One vector is turned by the same rotation once a step. Each row is the vector after some number of steps, and that number follows the row.
The counts run from 0 to 495.
[ -5 -15  -6 -44 -28  27 -35 -30  -8  29  33  -8 -10 -11 -43  17  -3 -31
  35  -4  -2  13 -33  14  41   5 -18  38   2  24 -28   8   9   7 -17   1
  19] | 274
[-15   7  12 -51 -12  35 -20 -20 -19  31  21 -15   2  18 -37   8  -5 -24
  28   2   2  40 -33   1  37 -11 -22  18 -34  21 -20  -7  29  -6 -29  14
  18] | 158
[-12   5  16 -33 -16  25 -34 -18   2  31  13  12  -2  -5 -21  21 -39 -26
  11   3  -1  11  -6  -3  40   6  -1  60 -42  19 -19  -6   7  16 -34  16
  38] | 206
[-16  -6  -3  -6 -41  36  -8 -40   1  23  22  22   6  -6 -47  16 -10 -16
  18  27 -15   9 -28  22  45 -11   9  59  11  25 -10   5  -4   9   5  16
  16] | 401
[-27  12  10 -22 -24  46 -10 -24  -6  21   3  27   7  26 -29  -8 -16   3
   1  41 -10  30  -9  23  40 -15  13  54 -41  19 -15 -10  21  -1 -13  21
  19] | 412
[-22   4  15 -23 -24  42   0 -22   1  19   4  33  14   4  -9  -3 -33  -4
  -2  28 -17  12 -23  19  48   0  19  53 -21  29 -28 -12  11 -14 -22  39
  20] | 464
[ -7  -6  11 -14 -25  37  11 -27 -19  17  13  33   5   8 -30   2  16  -3
  45  31  18  11 -26  20  64  -2  15  25 -11  37 -18 -16   8 -15 -16  24
   8] | 344
[ -7  -6  15 -30  -6  33 -25 -33 -17  -2  17  18   5  -6 -16   3  -3  -6
  45  28   6  31 -21   9  54   5  37  31   5  28 -23 -15   6 -10 -20  47
  13] | 185
[-25  13   3 -17 -24  44  -7 -28  -1  28  14  20  15  25 -36  11 -31 -17
   0  27 -14  43 -16  12  37 -21   4  49 -31  19   1  -7  18   4  -8  30
  23] | 414
[ -9   8  11 -36  -6  28 -10 -38 -14  28  10  17  13  42 -37  -3  -1 -19
  35  30  13  24 -13  23  37 -17   4  26 -39  25 -14 -23   8 -10  -6  35
  19] | 251
[  2 -16  23 -23 -25  45   0  -9   1  17   8   7  -5 -19 -23  18   1 -35
  47   6  16  38 -41  15  54 -25   6  37   6  26 -29   1   9  -7 -14  18
  16] | 340
[-10  -7  10 -49  -8  36 -23  -6   2  27  13   4   3   0 -17  13 -35 -33
  15  -8   2  24 -23   5  30  -3 -11  46 -40  23 -30  -5  15   0 -39  20
  33] | 208
[  1  11  16 -45 -38  29 -19 -24 -11  36  17 -17  -4   1 -29  14 -11 -16
  40   6   5  29 -48   9  55 -13 -21  17  -9  17 -36  -4  22 -15 -14   5
  10] | 434
[-12 -15  28 -45 -17  40 -22 -16  -8  16  12   1  -5 -16 -22   2   9 -28
  33  -2  -1   1 -32  13  42  12 -10  44  -6  35 -49  -9   5 -13 -38  18
  15] | 224
[ -1  15  21 -27 -34  24 -13 -20  -7  38   5   6  -8   4 -21  20 -18 -10
  38  16  24  15 -35  20  58  -2 -25  20 -27  17 -38 -11  25 -24 -10   1
  13] | 213
[-18  17  22 -48 -22  32 -26 -19 -14  26   6   3   0  10 -12  -2 -20  -5
  10  16  -4  12 -21   7  49   7  -9  35 -44  19 -40 -12  26 -12 -39  14
  19] | 318
[ -5  23  24 -40  -9  22 -50 -25 -17  13   5   0  -4   7  -7   6 -27  -7
  32  24  11  37 -15   8  50   4   7  31 -32   8 -36 -16  23 -15 -20  24
  19] | 42
[-11  -1   6 -20 -23  42   5 -10   7  31  14  22  15   7 -24  17 -40 -26
   7  14  -8  41 -29   6  41 -29  14  48 -22  20 -10  -1  11   2 -11  34
  29] | 193
[ -3  13  26 -36 -29  25 -17 -15  -3  33   3  -1  -6   2 -18  19 -25 -21
  39   9  20  24 -42  17  52  -5 -21  21 -24  13 -34 -12  25 -32  -8  10
  14] | 212
[ 11  -3 -18 -59 -14  16 -31 -37  -7  27  30   9   3  20 -29   1 -23 -17
  36  14   5  17 -25  23  50  -3   6  20 -20  20 -26  -3   5  -6  -2  26
  17] | 420
[ -2  -5  12 -28  -8  43 -33 -21  -3   8   5  17  -3  -2 -26   7 -13 -17
  20  22  -8  40  -7  10  41 -22  36  61 -18  16 -14  -1  -2  24 -21  29
  31] | 299
[-13 -15   6 -22 -15  53  -9 -22 -21  15  22   6  -2   9 -50   2  30 -23
  38   8   5  40 -24   9  42 -23   1  42 -10  31  -6   4  10  14 -29  10
  15] | 12
[-14   1   8 -22 -23  50   4  -9   7  24   9  32  16   9 -23  13 -34 -15
   2  19 -13  34 -23   8  42 -21  15  53 -30  26 -10  -1  11   3 -20  32
  27] | 192
[-12 -14  21 -24 -13  49 -22  -9  -4   5   1   0 -12 -14 -26   9   0 -31
  48   8  19  41 -37  24  40 -10  -7  42   3  21 -33  -2  13 -17 -11  16
   8] | 118
[-16  -8  -1 -23 -11  46 -38 -18 -18  -3  28   9 -13 -31 -27  22 -18 -22
  43  -1  11  41 -17   5  47  12   1  45   3  26 -12   5  18   4 -33  12
  17] | 168
[  9  -1   9 -34 -23  28  -5 -19  10  32  13   8  11   7 -24  22 -34 -35
  28  13   4  39 -33  10  47 -30  15  32 -19  14 -13  -2   2   1   0  33
  28] | 195
[-28  10   4 -27 -23  38 -14 -14   4  31   5  26   3   5 -16  11 -48 -15
   2  13  -3   9 -23  22  35  11 -22  53 -37  23 -33  -8  28 -23 -18  16
  20] | 98
[-28  15   3 -23 -35  40 -10 -17 -12  38  19  13   2  10 -30  18 -32  -9
   2   9  -6  30 -24  -1  43  -4 -24  38 -40  23  -9  -1  33   2 -32   3
  24] | 47
[-13  -4  33 -22 -18  28 -13 -44  -8  17  14   6   9   2 -36   4  14 -22
  39  31  -9   7 -22  10  41   0  17  41   9  27 -31 -22  -8 -11  -8  44
  14] | 238
[-12 -11   4 -15 -21  52 -14 -16 -16  17  16  12  -9  -2 -51   7  20 -23
  38  13  10  42 -22  15  39 -24   2  49 -14  28  -8   5   9  20 -25  -3
  19] | 11
[-15   2  12  -4 -22  37  10 -31 -24  14  15  37   8   6 -34   7  13   2
  38  35  14  10 -22  16  64   5  15  30  -9  39 -10 -17   8 -14 -20  32
  10] | 345
[-19  13  11 -28 -27  12 -31 -38  -5  37  18  20   6   1 -21  23 -39 -11
   9  17  -7 -12 -12   6  46  21  -6  51 -34  21 -20 -16   7  -2 -20  20
  31] | 478
[-25   6  27  -5 -30  45 -26 -16 -14  12   7  14 -13 -30 -22  18  -9  -4
  21  14   2  21 -13   2  56  12  -3  61 -12  24 -19  -4  22   8 -43   0
  21] | 60
